0: [155  89 113  85 162 135 145  89 117  76 107 121 107 130 154 132  91 121 102 129 178 142 204 169  82 112  81  96 168 145 149 105]
1: [101 125 141 118 161 110 173 177 101 111  90 155 189 147 129 133 119 109 143  68 104 136 149 123 102 164 115 121  88 159 139 151]
2: [134 146 132 100 125 129  99 142 112 169 118 137 105 150 178 128 139  98 146 126 145 143 145  49 146 150 106 153 129  91 106 155]
3: [125 134 146 185 188 109 168 111 144 127 134 111 137 124 162 109  68  89 112 124 120 132  94 145 125 110 123 120 114 144 106 139]
4: [179 124 161 108  68 100 113 105 114  94 130 144  90 102 134 155 129 166  99 116 198 158 162  77 164 119 179 136 176  91 124 126]
5: [ 83 146  92 130  76 129 129 181 130 137  68 197 111 150 113 146 100 206 107 138 164 100 121  70 186  34 123 130  71  60 161 121]
6: [103  99 141 118  95 115  91  94 157 140 107  53 111 141 134 126 149  91 140 106 117 131 114 131  95  87 142 191 194 134 119 166]
7: [132 156 119 160 217 139 154 169 179 118 144 132 160 154 115 103 133  90 123  87  71 103 143 135 129 162 114 161 115 160 138 127]
8: [135 112  70 107 109 123 102 145  96 145 121 167  53 123 141 140 112 184 155 141 166  91 101  76 148 109 187 101  95  94 172 111]
9: [112 129 111  98  79  73 134 138  88 149 148 105 164 177  63 141 191 107 118 104 110  48 182 134 123 103 144 188 127 178 135 119]
10: [118 129 114 141 134 141 148 129 153 134 108 109  90 147  68 109 141 131  86 158 112 129 172 167  80  87 120  90 140 155 116 160]
11: [120 110 138 155 142 130 141 101 116  51 102 103 100  84  96 178   0 142  58 140 171 171  95 139  88  97 193 111 193 160  82  88]
12: [135 110 101 133 111 115 114 120 124 122 139 113 118 119 107 106 131 182  81 141 143 110  83 110 150 125 137 171  85 111 134  98]
13: [109  50  83 167  94 159  78 110 134 117  84 185  94 121  67 111 108 160 155 189 112  79 144 100 113  95  67 176 107 106 191 145]
14: [158 129 212 128 131 181 136 125 101 153 151  89  87 111 150 101 141 119 141 163 136 130 120 149 128 142 123  64 175 142 112 146]
15: [128 113  75 168 135 150 137 130 133 106 125 105 145  99 128 102 102 163  76  89 123 107  94 133  96 124 170 169  98 111  87  91]
16: [123 121  95 150 125 109 130 112 117 145 133 129 139 109  95 112 183 112 141 124 137 122 168 129 129 111 114 123 121 184 145  75]
17: [122  85 112 100  62  94 147 110  94 157 163 138 112 165  86 163 111 150  89 105 205  94 137 123 126  96 130 127 140 106  78  85]
18: [198 127 159 121 177  90 163  87 131 121 127 112  91  56 117 166  74  51 107 221 145 197  92 184 148 109 112  52 171 121  78  91]
19: [108 107 131 126 122 146 125 157 151 145 125 154 140 149 121 164 165 132 140 144 123 110 184 108 126  77 131 163 120 125 130 145]
20: [108 127 108 133 196 148 125 149  91 144 151 121 110 115 133 126 104 136 132 115 136 114 122 148 171  96  75 110 118 159 121 125]
21: [103 139  46 126 184 111 120 133 166 174 144 240 127 144 115 105 125  68 112 104 105  90 101 103 133 138  98 172  55 135 148 120]
22: [149  76 189 187 177 152 102  80 149 164 140 122  64 147 160 117 105  92 160 153 117 155 129  92 164 196  85 123 159 101 129 173]
23: [152  82 142 176 141 174 107 113  96 168 126 182  94  71 142 123  59 121 114 168 162 104  75 121 150 153 125 133 142  88 115 134]
24: [145  99 126 109 184  88 177 174 127 140 123 164 136 166 132 122 126  65 167 122  98 157 148 104 168 203 125 102  90 158 163 167]
25: [131  97 145 155 159 163 133  87  93 113 133 115 113  77 125 153  66  89 135 178 131 164  98 158 140 127 148  59 150 122 110 120]
26: [162 130 149 149 163 135 132 117 139 184 115 173  52 126 150 112  89  87 173 170  99  90 107 130 143 213  55 117 140 145 153 127]
27: [111 151 149 161 163 111 134 114 108 158 150 151 129 171 155 123 140  77 162 107  86  75 149 137 172 144  88 131  92 140 136 146]
28: [ 84 123 117 187 105 143  89 159 147 126 159 134 175 212 177 132 172 164 157  49  44  30 144  77  79  99 184 178  78 119 148 152]
29: [153 175 148 117 135  95 130 143 109 149 115 113 136 146 150 167 198 103 134 164 139 132 137  79 140 106 125 201 108  54 157  97]
30: [138 101 160 129 179 129 125 207 127 182 176 145  81 127 155 168  82 102 167 100  97 163 161  93 194 179 117 132  98  85 109 126]
31: [141 172 157 147 111 182 143 135 101 142 113 161 175 152 166 140 184 153 153 158 121 121 142 123 146  93 106 144 104 108 145 135]
32: [126 150  94 147 146 108 121 136 145 110 102 158 172 164  87 118 182 125 178 128 128 155 167  89  88 100 167 111 107 125 157  82]
33: [ 98 139 104 102 136 154 146 170 150  92 118  93 128  77 121 121  93 141  95 128  67 175  57 159 119  71 150 159 171 123 153 146]
34: [108 180 140 120 150 153 127 138 122 162 131 157 164 160 166  97 153 105 127 114  85 120 116 126 146 173 109 109  94  98 167 163]
35: [112 145 117 120 136 128 134 123 157 146 132 189 168 169 163  94 124 107 137  92  95  82 162  95 101 180 160 145 101 154 151 150]
36: [123  87 152  66 119  98 153 103 120 120 122 121 120 114 155 193 168 130  95  69 116 138 194  87 110 119 143 139 101 148 169 134]
37: [ 95 127  58 124 111 128 197 166 153 116  73 202 171 124  95 147 130 173 135 114 162  81 151  69 105 135 149 116  70 167 140 120]
38: [153  93 151 148 131 204 110 142 126 100 130 109  68  90 150 142  51 134  86 155 116 162  77 120 165 124 111 113 179 109 143 115]
39: [ 31  90  66 168  89 107  74 163 181 181 175 195 168 151  89  93 127 125 121  70 105 123 160  54 151 155 147 158 136  94 145 138]
40: [124 129 107 189 148 161 130 123 147 137 149 157  92  97 117 107  40 147 156 154 129 109  77 133 119  95 119  92  98 126 131 120]
41: [107 112 101 157 106 135 165 153 139 105 125 175 170 166  94 164 179 109 172 158 111  61 184  71 100 100 142  63  75 136 126 145]
42: [ 93 208 130  98  85 133 134 186 131 144 149 136 168 181 170 120 217 130 147  42  47  46 171  82 137 127  78 170  55 126 137 180]
43: [147 137 185 105  45 100  64 116 134  91  99 121 145 210 162 155 187 167 107  61 126 100 180 126 101 114 133 235 119  66 165 125]
44: [122 104 126 165 190 122 173 121 164 105 122 146  88 104 132 140  51 127 133 123 161 163 140 147 132 111 106 126 122 125 147 102]
45: [145 131 119 138 114  97 130 105 125 140 143 146 123 105 100 129 152 139  90 142 115 130 139 137 143 101 104 119 130 132 145 103]
46: [ 86 132  64 150 169 102 186 102 110 111 132 121 156 104  72  81  24 107 130 147 148 100  97 163  91 133 128  40 149 204  83 147]
47: [161 162 167 123 163 128 123 164 188 166  99 147 133 170 173 104 187  78 128 116  44 134 121 104 162 188  60 194  96  68 169 158]
48: [136 200 111 109 167 127 128 166 164 127 163 119 168 167 124 141 226 130 160 141  78 124 100 139  91  97 145 156  86 134 165 121]
49: [112  85 154  87 138 117 174 176  39 131 132 139 113 148 166 184  97 143 211  51 177  98 154  98 148 140 166 114 128 153  83 195]
50: [ 80  92  85 120 170 149 167 141 131 119 126 147  99 100 124 110  73 106  82 116 157 137 133 133 118 136 118  87 104 152 108 106]
51: [164 108 159 145 159 131  94 138 142 126 144 116  94  78 142 166  71 112 126 179 133 205  96 161 161 165 133 162 209 145 114 122]
52: [143 101 147 165 109 114  91 113 101 101  73 108 106 120 126 151 114 115 126 178 170 108 127 104 138 118 134 110 161 113 127 121]
53: [147 132 116 167 123 132 164  94 100 117 105 119  59  65  73 100  62  69 106 171 152 199  91 187  94 145 157  78 141 148 120 129]
54: [145 173 136 128 123 119 120 138 127 125 137 111 136 167 149 142 179 185 141 108  86  99 148 129 132 104  90 220 141  88 161 126]
55: [104 129  95 140 106 138 125 125 164  81 113 187 195 170  80 144 206 148 126 108 111 132 162 142  96  97 120 119 105 176 170 138]
56: [143 154 103  98 103 146 129 119 151 128 129  81 184 136 127 103 163 127 114 123 106 143 118 124 113 107 142 117 128 139 140 123]
57: [165 128 122 173  95 107 105 111 146  96 102 160 137 113 121 166  98 139 127 176 200 133 163 106 135  75 125 117 165 112 194 114]
58: [137 118 181  76 142  97 141 134 120 110 134  76 138  97 176 126 102  83  88 125 127 188 122 115 125 189 164 149 175 197 122 111]
59: [141 128 186  97 155 116 167 116 137 163 143 122 144 160 169 121 194  96 144  44 101  97 190 139 129 179  95 119 152 170 112 152]
60: [158 154 126 135  87 181 106 139 105 116  79 152 171  96 121 119 118 153 111 171 122 123  77 109 129  66 110 136 105 134 146 138]
61: [154 212 135  98 114 145 158 128 126 139 148 101 147 150 108 107 237  74 140 141 106 144 153 198 108  72 136 104 107 159 142 123]
62: [137 102 128 194 159 116 112 134 155 184 114 172  60 122 145 120 108  93 169 175  81 118 104 148 139 162  70  66 162  98 151 155]
63: [ 86 111  72 105 113 114 123 166 160 154 182 126 153 157 121 122  70  88  52  28 108  66 147  80 145 194 131 132 118 127  95 156]
64: [114 116 144 151 114 160  95 107 136  81 130 184 101 145 101 139  96 160 142 186 148 112 111 118 130  80 125 103 131 117 143 150]
65: [158 112 172 105 215 143 169 154 142 160 153  90 100  91 151 122 116  88 154 158 145 139 117 170 123 153 132 125 155 153 124 163]
66: [ 95 112 119 108  83  87 106 102 131 110 125 127 157 106 100 114 118 118 109 142 153 127 144 139  96 113 126 126 184 144 114 121]
67: [ 91 140 138 167  33 140  77 126 118  92 119 158 151 154 119 137 125 157 145  74 127  92 100 105  97 105 160 115 122  96 150 122]
68: [105 138 103 105 153 104 178 118  96 154 171 141 132 117 113 124  91  86 109  97 161 134 138 130 136 132 140  48 123 163 100 104]
69: [ 98 115 121 130 166 125 151 155 141 109 133 195 139 148 135 140  85 114 169 143 162 128 124 112 147 191 120  56 124 174 159 148]
70: [169 143 138 147 118 127 106 117 118 144 145 187 141 129 168 158 160 157 170 155 132  70  98  95 115 113 132 135 117  78 131 143]
71: [122 126 153  92 119 157 145 129 162 116 125 113 120 104 114 156 150 162 111 166 159 140 141 138  96  78 138 100 165 132 124 142]
72: [183 106 188 158 141 127 116 116  88 101 123 102  74  50 177 177 137  98 136 185 145 179  96 150 120 138 104 104 204 126  73 135]
73: [113 108  66 115 141  83 132 152 106 121 127 119 118 148  93 102 172 112  97 123 100 159 152 111 125 134 126 155  82 165 122 135]
74: [103 138 152 133  88 173 116 113 137  85 131 159 169 199 121  95 148 132 157 108 146  91 199  97 107 104 124 113  88 148 165 130]
75: [ 63  99 112 160 151 178 129 110 155 107 108 131 110 125  87 116  74 112 114 162 116 174  64 164 148 145 116  73 154 105 148 115]
76: [ 65 168 143 159  93 166  85 156 113 101 114 100 165 168 144 110 191 170  95  82  51 101 114 150  81 106  93 232 130 128 131 145]
77: [150 122 146 100 121  78 135 143 143 120 114 102 141 106 139 122 116 122  88  88 109 129 136 144 173 205  68 137 130 127 127 133]
78: [140  76  39 175 177 114 151 132 100 157 154 186 106 128  64 103  49  84 117  89 154 116 170 135 131 173 103 101 115 124 108 123]
79: [124 171 127  68 129 135 102 133 116  93 105  69 146 129 104 123 178 166  65 119 108 155 109 156 148  60 122 175 131 148 132 113]
80: [107 181  62 122 159 154 149 135 168  98 127 109 215 174  29 101 199 120 109 139 116 116 133 205  66  82 193 156 105 157 133 102]
81: [120 139 119 164 132 144 100 106 106 130 143 125  99  82  89 150  78 118 161 237 131 116  72 162 143 140 123  95 140  97  93 118]
82: [119  62  70 150 139 168 154 137 109  80 104 157  75  40  87 118  16 165  76 175 214 165  71 143 156 137 121 108 140 100 126 108]
83: [191 136 182  88 147 137 114 159 123 101 171  40 144 114 208 109 154 131 124  73 106 220 107 182 170 173 139 185 176 140 159 147]
84: [ 46  75 154 131 129 159 119 127 126 139 129 179  93  67  99 124  34  74  89 125 169 159 137 109 116 175 140 126 141  82  71 122]
85: [134 149 181 137 125 186 110 137 157 177 119  87  86 112 150 142 117 147 131 174 124  96  51  99 113 132  82 130 163 109 112 149]
86: [174 162 114 106 139 134 168 165 179 122  90 124 195 153 131  94 187 116 157  88  83  90 225 102 120 128 135 151  92 169 144 112]
87: [107  89 128 165 188 149  79 121 130 104 179 110  82  82 125 144  61 113 114 196 183 187  76 141 159 146 151  95 124 112 117 143]
88: [149 175 119 122 102 152  74 109 100 121 150 151 154 115  92 135 180 152 198 175 140 102 121 169 103  61 165 100 169 120  90 132]
89: [138 128 119 121  92 147 120 121  73  96 117 112 165 155 156 125 204 140 115  63 114 112 150 129  87  80 167 177 169 134 118 139]
90: [125 152  93  90 171 111 141 151 145 143 107 104 165 146 164 141 196 194 161  87  94 137 149 131 112  88 134 139 122 117 146 157]
91: [120 127  82 103 157 119 207 109  93 113 122 121 145 125 138 105  87 114  95 129 146 145  92 155 137 137  77 132 141 136 132 107]
92: [136 129  83 158 177 155 197 119 164 130 101 148 166 149  96  65 143 106 112 100  72 162 155 150 126 138  81 138 122 131 164 104]
93: [121 145 107 177 177 141 155 115 138 127  86 142 110  75 118 130  88  76 172 196 136 212  80 187 155 121 178  53 171 146  68 162]
94: [111  84 195 105 123 122 148 174 137 134 110 131  93 139 231 129 144 136 157  96 104 204 132 112 122 191 102 134 145 105 143 121]
95: [155  74 116 134 127 139 149  86 125 166 134 182  24  90 128 104  61 134 171 197 167 109 105 117 148 207  85 110 152 121 147 144]
96: [124 119 142 142  91 119 101 153 131 153 122 107 127 133  98 116 142 184 131 136 170 138 133 121 101 115 131 188 115  96 113 116]
97: [121 187 162 147 142 146 122 153 146 138 139 165 208 194 121 145 211  63 145 134  87 138  80 121 134 129 130 123 131 140 121 187]
98: [139 174 121 117  50 108 108 127 186 133  79 143 151 126 149 113 225 182 149  80 159 118 123  84 146 120  96 146  79 148 168  96]
99: [ 87 159  71 127 109 117 108 146 160 136 151 172 200 166 165 141 166 190 115  72  95  64 146  72 123 136 151 148  74  98 151 125]
100: [142 125 129 146 156 146 155 110 136 158 157 136 105 103 104 144  69  60 149 123 151 101  82 129 108 120 114  42 160 153  81 151]
101: [170 174 162 103 104 155 145 135 103 112  56  57 119 142 151 145 196 166 153 136 125 177 103 135 119 123 118 200 116  94 177 111]
102: [198 119 132 133  93 111 133 162 152 190 149 114 112 127 118 103 233 144 170 133 103 126 158  94 161 104 123 147  62  88 105 133]
103: [ 78 146 131 174  77 140  77  89 147  89 101 135 144 185 118 162 123 168 159  42 136  89  66  59  81  67 143 167 145 129 129 164]
104: [151 113 119 136 131 129 163 150 145 163 112 167 129 150 102 129 126 109 175 116  91 120 171 114 111 137  90 124 122 126 138 149]
105: [132 121 143 157 126 171 107 174 164  81  95 126 149 164 131 104 100  75 177 122  59  99  99 166  96 138 164 109 127 167 133 163]
106: [ 66 130 106 148 186 105  92 108 131 158 147 217 177 143 123 141  59 131 127 109  93 105 148 134 136 165 137  94  99  98 130 127]
107: [150  60 196 126 172 130 111 136 129 193 160 115  69  90 125 154  34 118 129 146 143 116  95  93 174 156 138 163 141  44 103 110]
108: [ 59 120  89  97 147  95 144 130 121 121 187 128 167 131 105  93  67  62  74 103  94 152 117  98 127 124 198 111  91 132 123 119]
109: [168  77 160 162 181 167 131 106  98 161 171  91  58  74 122 106  75 101 124 120 154 119  88 176 137 199  71  73 203 101 106 111]
110: [165 182 132 104  96 127 151 140  92 137 123 128 146 110 124 152 220 191 181 164 162 135 115 111 122  77  90  78  85 130 160 131]
111: [122  85 101  88  53 108 118 121 138 106 150 163 165 166 119 159 136 132 111  66 153  96 183  92 143 137 151 141  98 126 134  81]

[115 143 112 102 119 122 138 127 141 112 187  65 170 135 102 101 160  85  63  71 114 136  76 150 105 155 106 157 130 154  98  72] 56
[152 165 158 166 179 160 143 137 136 109 119 130 131  81 107 157 123  78 202 226 156 200  97 160 115 127 156  41 135 153 104 156] 93
[119 103 111 166 207  95 129 109 108 157 157 181  85 122  98 137  52  74 135 136 124 114  90 102 113 131 127  63 153 169  59 117] 100
[103 149 166 145 133 178 101 135 128 112 118 119 145 163 117  90 142 136 198 124  62 137 111 118 122 151 128 118 147 169 176 147] 105
[ 64 140  73 103 124  77 145 165 142 115 160 101 148 171  72 104 114 150  53  56 118 128 165 143 166 141 161 197  78 145 176 106] 73
[113 162 110 126  94 148 105 108 114  69 108 158 112  98 104 154  89 167 124 146 141 132 112  99 103  74 170 121 105 106  92 119] 64
[107 117 142 153 199  92 155 148 159 147 108 165 140 123 119 127 114 138 157 130 110 137 176  92 132 136 126 129 100 148 142 155] 104
[ 85 135  74 107 107 100 139 156 162  94 121 133 126 162 122 104 102 136  81  95 102 116 187 114  72 108 148 138 114 136 122 110] 73
[ 99 129 102 150 146 112 103 168 151 115 140 116 160 144 158 120  91 141 113 111  84 118  67 158 137 122 155 160 136  87 123 107] 15
[116 101  50 125 146 156 132  94 118 120 105 122 109  97  94 113  85 116  89 162 159 121 115 158 128 102 103 119 120 131  94  97] 50
[201 129 163 169 109 130 120 101 170 139 117  40 102 121 146 190 183 168 146 187  72 176  82 136 152 113 133 141 110  65 126  98] 101
[172 118  89  95  95  94  89 144  70 117 159  76 121  61 139 162 124 151  73 134 200  82  81 123 116  43 105 210 110 108  56  94] 12
[163 117 183 121 177 128  99 133 144 141 162  85  91 111 183 141 154  94 112 123  74 123  73 171 127 181 114 163 162  89 137 128] 65
[ 87 129  70 177 109 170 108 107 141  91 107 134 107  55  63 102  62 123  89 185  98 165  78 174 137 143 101  90 162 107 107 124] 75
[132  96 196 142 164 128 157 104  91 137 161 163  80  79 133 157  54 110 147 161 186 160 144 115 152 135 140  36 121 116  84 122] 25
[202 111 159 194 106 186 140 100 133 123  71 121 116 116 190 151 195 142 192 139 103 137 150 157 109  87  49 125 164 153 114 155] 31
[147 162 146  36 127  95 168 161 118 137 141  46 154 169 116 112 193 140 123  68 161  93 144 114 113 106 126 192  85 166  96 132] 9
[112 114 138 100  78 114 125 140 179 115 102 144 146 171 166 138 151 135 157 101 107 113 207  81 129 144 147 197 133 137 150 129] 19
[135 121 102 172 122 111 104 141 125 153 142 115  98 140  84 104 111 169  84 150  95 110 141 134 135  89  90 100 107  93 108 130] 45
[119 115 172 103 116 142 134 151 114 158 148 146  97 108 143 172  83 118  44  94 119 108 151 132 140 157  37 133 139 103 107  95] 77
[107 106 139 169 114 145 126 166 112 177  77 191 129 123 166 147 115 141 206 126 131 153 144 102 148 164 136  43 116 127 126 148] 69
[ 95 111  73 190 123 128 108  65 127  85 120 209 120 130  61 196  45 150  93 119 169  83 132  97  76 103 199 132 140 147 128 118] 64
[140 109 164 111 176  88 195 138 116 127 153 143 179 137 134 147 153  81 127 135 121 160 157 152 139 156 148  79 124 160  88 100] 68
[118 140 125 127 148 126 143 134 169 144 115 133 155 149 118  80 191 132 141 115  87 122 218  99 127 107 129  83 114 162 146 145] 86
[145 143  72  84 131 152 139 163 145 154  96 149 143 167 141 141 173 187 156 128 143 120  96 113 134 139 133 159  76 110 150 154] 90
[141 142  77 123 155 144 148 170  80 169 138 159 134 103 153  96  99 131 132 125  77 110  62  78 150 170 110 121 123  84 104 134] 34
[ 56 105 124 154  53 135 110 101 111  99 106 140 175 167 122 125 155 170 130  91 124  86 123 110  65 104 164 155 133 140 115 149] 67
[112 151 166 155 137 133  61 150 163 108 147 112 162 239 157 124 192 107 135  45  58  94 202  61 119 179 158 233 124 109 173 174] 28
[214 131 177  71 171  84 189 133 129 188 128  84 119 127 190 153 181 102 213 107  40 171 148 149 177 187  83 124 138 133 123 127] 59
[179 197 132 107 110 118 126 105 163 113 102 107 143 186 107  92 182 191 139 144 126 154 134 128 111  98 120 149 109 124 155 121] 56
[ 92 149 100 124 176 154 142 102 132 102 117 156 137 162 156 113 103  90 112 149 121 146 145 136 161 160 125 116 125  99 177 114] 34
[126 141 124  97  80  92 128 104 105 138 122  81 109 108 140 114 160 186 130 125 147 144 144 145 137 104 175 188 140 110 113  98] 96
[186 150 102 146 119 145 106 115 149 130 139 141  82 104  92 138 130 209 118 207 171 142 100 123 161  90 121 117  85  87 135  60] 12
[111 158 118 142 157 121 158 147 175 124  87 177 125 155  77 137 131  75 112 179 158 189 162 126 129 168  99  83 148 142 185  96] 69
[103 139  70  99 102 112 135 158 185  81  95 182 195 141  95  96 129 167 141 143 105  88 148  93 153 134 143 124 114 152 154  94] 37
[125 148 129 113 112 160  97 102  99 161 144 104  96 126 166 162 123 129 153 105  86  83  46 131 119 152  95 112 114  97 102 160] 85
[130 108 112 124 160 127 133 123 113 130 140 123 172 113  87 170 116 116 120 141 169 114 126  94 127  97 165  56 118 150  84 141] 68
[104 149 151 147  65 189  94 125 153 128 102  97 183 185 148  98 172 142 125  66  57 110 104 102 132  99 127 189 110 101 117 137] 76
[128 147 168  99 162 147  95 138 157 126 128 155 161 126 178 142 193  91 167 135  92 166 117 150 159 188  80 143 143 116 152 130] 34
[107  70 156 163 136 144 169  93 140 125 140 184 118 129 157 130  93  68 190 179 133 155 125 140 125 186  92  68 158 161 126 153] 69
[ 68  80 110 170 125 134 104  68 147 138 141 203 128 102  84 128  48 105  70  92 164 126 161  74  97  90 152 116 153 117 127 134] 84
[114 129 107 133 112 120 120 121 111 129 129  98  95 103 131 138  89 167 126 171 131 104  60 120 113  70 152 170 127 124 135 159] 12
[153 179 130 135 102 152 141 117 124 108 155 159 193 153 126 157 145 155 181 179 152  98  83  85  88  93 139 117 103  88 132 136] 70
[110 136 103 148 146 110  87 126 140 179 211 153 151 133 104 118  77  73  73  49 106  67 109 109 121 158 175 106 148 103  79 185] 63
[130 108 201 107 115 118 185 133 140 150 127 140 109 134 166 102 132 166 143 129 111 183 151 110 154 223 115 136 136 138 155 136] 94
[105  66 150 175 197 101  80 133 116 147 168 184 142 110 136 138  46  89 140 136 108 116  86 129 107 179 132 103 128 126 100 126] 106
[163 137 106 141  73 114 127 114  91 114 162 106  88  92 128 121 124 147  66 187 135 125 113 148 185 108  91  98 167 129 122 130] 45
[163 114 127 150 111 111 109  92 125 114 124 129 102 119  91 112 141 149 137 146 132 135 115 150 136  97 134  97 158  96 150 154] 45
[117 120 109 168 154 106 106 134  98 169 109 224 182 133 123 134  73 122 165 109 113  79 150  91 129 121  70 124  84 111 166  95] 106
[113  96  80 127 144 102 103 138 143 118 127 117 130 118  87 119 133 115 158 148 174  72 147 134 112  94 196  92  89 153 132 112] 16
[113 165 106  90 202 114 194 134 122 106 111 113 179 148 146 127 218 165 185 125 130 127 170 178  94 107 130 181  83 170 135 128] 90
[109 140  76 108 132 137  90 133  96  84 107  90 119  80 123 125  99 185  94  98 159 130 106 206 110  95 141 159  75  91 106 109] 15
[132 170 133  90 145 135 110 119 121  84 169  80 136 121 131 130  76 134  49  88 134 127  59 150  93  99 129 188 107  60  90 132] 15
[ 73 119 111 107 138 111 116 131 121 132 167 161 145 177 121 155 157 169  96  76 146 118 199 104 134 160 112 187 101 140 152 107] 111
[ 86  66 119 134 137 133 114 105 111  93 117  77 100  66 137 151  15 106 107 109 192 160  71 159  62 102 166 137 204 116  72 129] 11
[ 89 137 142 182  56 141  80 121 100 157 108 134 125 138 141 105 128 180 107  93 110 130 127 125 125 151  71 185 122  88 146 115] 96
[ 95 131  99 145  88  95 168 101 122 118 125 139 110  82  73 146  73 139 102 151 156 134 129 168 100  84 186  72 159 125  97 124] 66
[164 187 133 103  85 105 118 167 106 154 110 115 153 148 228 140 230 222 140  87 117 103 129 113 121 105 108 213  49  66 160 161] 54
[125 142 127 123 147 102 178 123 120 131 138 153 157 115 122 149  70  68 104 110 158 111 146 114 114 176 109  76 119 177  70 110] 68
[123 139 218 107 131 170 161 144 145 162  70  84 118 115 175 165 146 117 172 114  84 202 134 131 135 224 102 152 165  91 197 132] 94
[ 89  95 118 123 124 150 205 133  97 139 106 150 133 112 181 168  87 126 143 120 169  92 121  50 100 177 139  86  93 165 129 148] 69
[125 100 102 149 146 130 144 126  94 142 180 155 138  95  88 133  96 104 134 138 163  95 137 127 126  86 168  90 125 159  82 126] 68
[149 178 147 113 119 169 132 170 101 130  75 139 168 179 133 146 218 156 190 142 131 111 157 127 118  85 113 133 114 161 191 104] 31
[133  78 116  85  97 101 140 102 119 126 121 156 147 146 114 117 114 156 100  77 129 112 206 100 138 116  99 179 114 127 128  78] 111
[ 72 122  96 172 155 128 118  80 149 114 109 143 138 126  97 120  71  87 147 133 113 142 116 179 116 126 137  99 151 120 122 122] 75
[101 149 187 104 159 134 105 173 137 149 126 128 175 159 178 151 100  95 170 151 112 161 105 121 174 157 105 113 116 109 142 134] 34
[147 124 154  94 129  99 121 155 112 154 155  55 164 178 146 142 162 115 171  74  80 129 167  97 114 168 135  91 131 215 124 181] 59
[ 70  68 129 132 156 136 171  93 140 116 104 150  98  92  80 101  44 133 118 198 144 151  90 104 165 149 141  81 147 103  91 117] 75
[ 74 125 120 130 134  86 129 132 180 168 141 165 187 168 160  89 136 116 166  92  89  79 126 136 122 167 141 122  84 129 179 160] 35
[141 141 122  98 106 141  84 105 129 135 148 160 107 123 123 105  81 109  66  98 117 131 121 124 124 143  70  98 152 131 139  94] 45
[134 122  99 138 153 116 122 104 131 123 134 148  47  92 114 103  79 150 141 178 177 135 102  87 137 114 116 103 124 113 151 107] 40
[157 156  75 115 122 120 111 114 126 102 142 158 106 104  54  98 109 133 106 148 144 158 103 185  75  82 101 109  91 142 154 114] 45
[123 176 106 113  66 147  98  93 124  61  94  99 144 131  92 119 151 152  74 119 141 176 134 170 136 101 151 174 104 148 165 101] 79
[114 134  53 135 139 112 138 121 148 119 160 144 135 136  79 101 126 102 121 106 164 114 142 106 130 112 153  80 143 171  83 146] 68
[ 58 129  63 115  73 114 129 151 133 107 121 206 188 153  66 116 103 151 155 148 114  91 150 112 104 139 147 137  79 136 189 106] 37
[125 125 147 111 131  82 166 132 155 144 157 160 148 155 148 106 198  62 147  97  72 150 142 163 157 176  69  87 160 147 161 133] 59
[126 119  93 173 150 103 111 104 141 132 113 161  91 121 107  96 123 140 117 137 136 122 152 112 113 111  64 142 107 137 151 122] 45
[113  83 148 114 187 113 112 148 105 144 157 146 102 137 113 158  44  98 129 162 147 139 105 116 151 136 140  66 145 136 118  94] 25
[104  95 131 124 182 134 134 150 134 126 137 138 161 149 137  65 137  48 124 116  86 147 174 141 109 221  96 106 173 179 110  95] 7
[157 107 128 131 154 144 166 130  98 133  88 135 113  73 106 125 113  89 155 160 129 138  68 180 118 124 100  69  99 145 101 119] 25
[ 73 115 121 133 108 123 105 123 153 122  82 154 196 171 134 119 190 185 148  93  96 107 152  86 121 147 151 149  74 112 185 139] 99
[110  93 168 142 126 113 131  96 104  90 100  98  83  61 116 147  65  58 111 100 141 152 155 152 135 150 115  89 208 155 117 137] 25
[ 77 109 123 141  93 119 117 120 100 128 121 170 151 175 117 136 151 134 123 144  94 100 169 109 136 130 137 170 139 106 155  98] 19
[136 104 133 100  89  71 129 112  77 131 139 144  94 145 138 156  81 141 108 103 145  71 150 105 114 106 163 103 122 110  74  82] 17
[124 130 124 122  89  79  85  87  91 127 134 153  92 112 131 170  94 158 118  94 194 113 170 108 103 138 140 140 130 110  87  66] 17
[125  74  61 105 127 109 144  88 126 131  93 149  49  47 133  96   0 185 116 190 182 143  66 166 152 154 109 103 140 117 136 134] 82
[118 114 172 172  73 154 118 100 125 116 122 149 147 177 108 135 127 147 171 179 132  82 133 107 126 112 181 118 126 109 128 122] 64
[167 164 138  89 103  97 132 188 118  94 120  54  59 120 142 137 177 143 108 149 162 183 153 147 150 121 129 156 168 130 179  82] 101
[ 85 189 100 130  91  99 169 151 152 168 109 157 164 178 151 120 190 189 137 109 111  55 107  62 139  94 155 160  52 116 125 158] 99
[154 153 166 112 115 127 177 147 126 170 115  49 155 170 176 100 231  99 191 106 125 111 181 142 110 140  90 161 108 187 145 160] 59
[149 103 161 168 122 190  80 107 123 114 161  98  68  41 175 161  91 132 120 172  75 192  53 150 147 124 123 126 177 121 141  92] 38
[125 152 115 135 186  97 187 131 125  99 106 136 177 120 112 102  97  83 176 170 107 131 132 184 112 192 119   0 173 189  72 143] 46
[169 127 168  97 225 106 201 157 159 158 127 130 189 179 134 118 179  66 244 155 121 160 194 162 106 190 117  47 121 163 152 165] 24
[144 156 123  87  74 109 168 142  89 127 160  65 175 120 156 138 202 141  99  73 128 102 166 154  88 135 152 173 103 143 123 132] 89
[130 115 105 150  58 170 154 143 161 120 139 111 146  95 114 126 153 143 174 148 172 144 108 140  80 127 167 107 176 141 117 145] 71
[129 110 113 163  87 134 119 105 141 135 123 161 125 162 128 138 122 109 127 126 111  57 149 122 159  73  95 156 124 123 153 151] 19
[188 122 218 118 167 137 152  83  88 144  96  99  51  97 187 166  95  89 171 183 137 176 105 120 136 162  96 130 205 137  90 134] 72
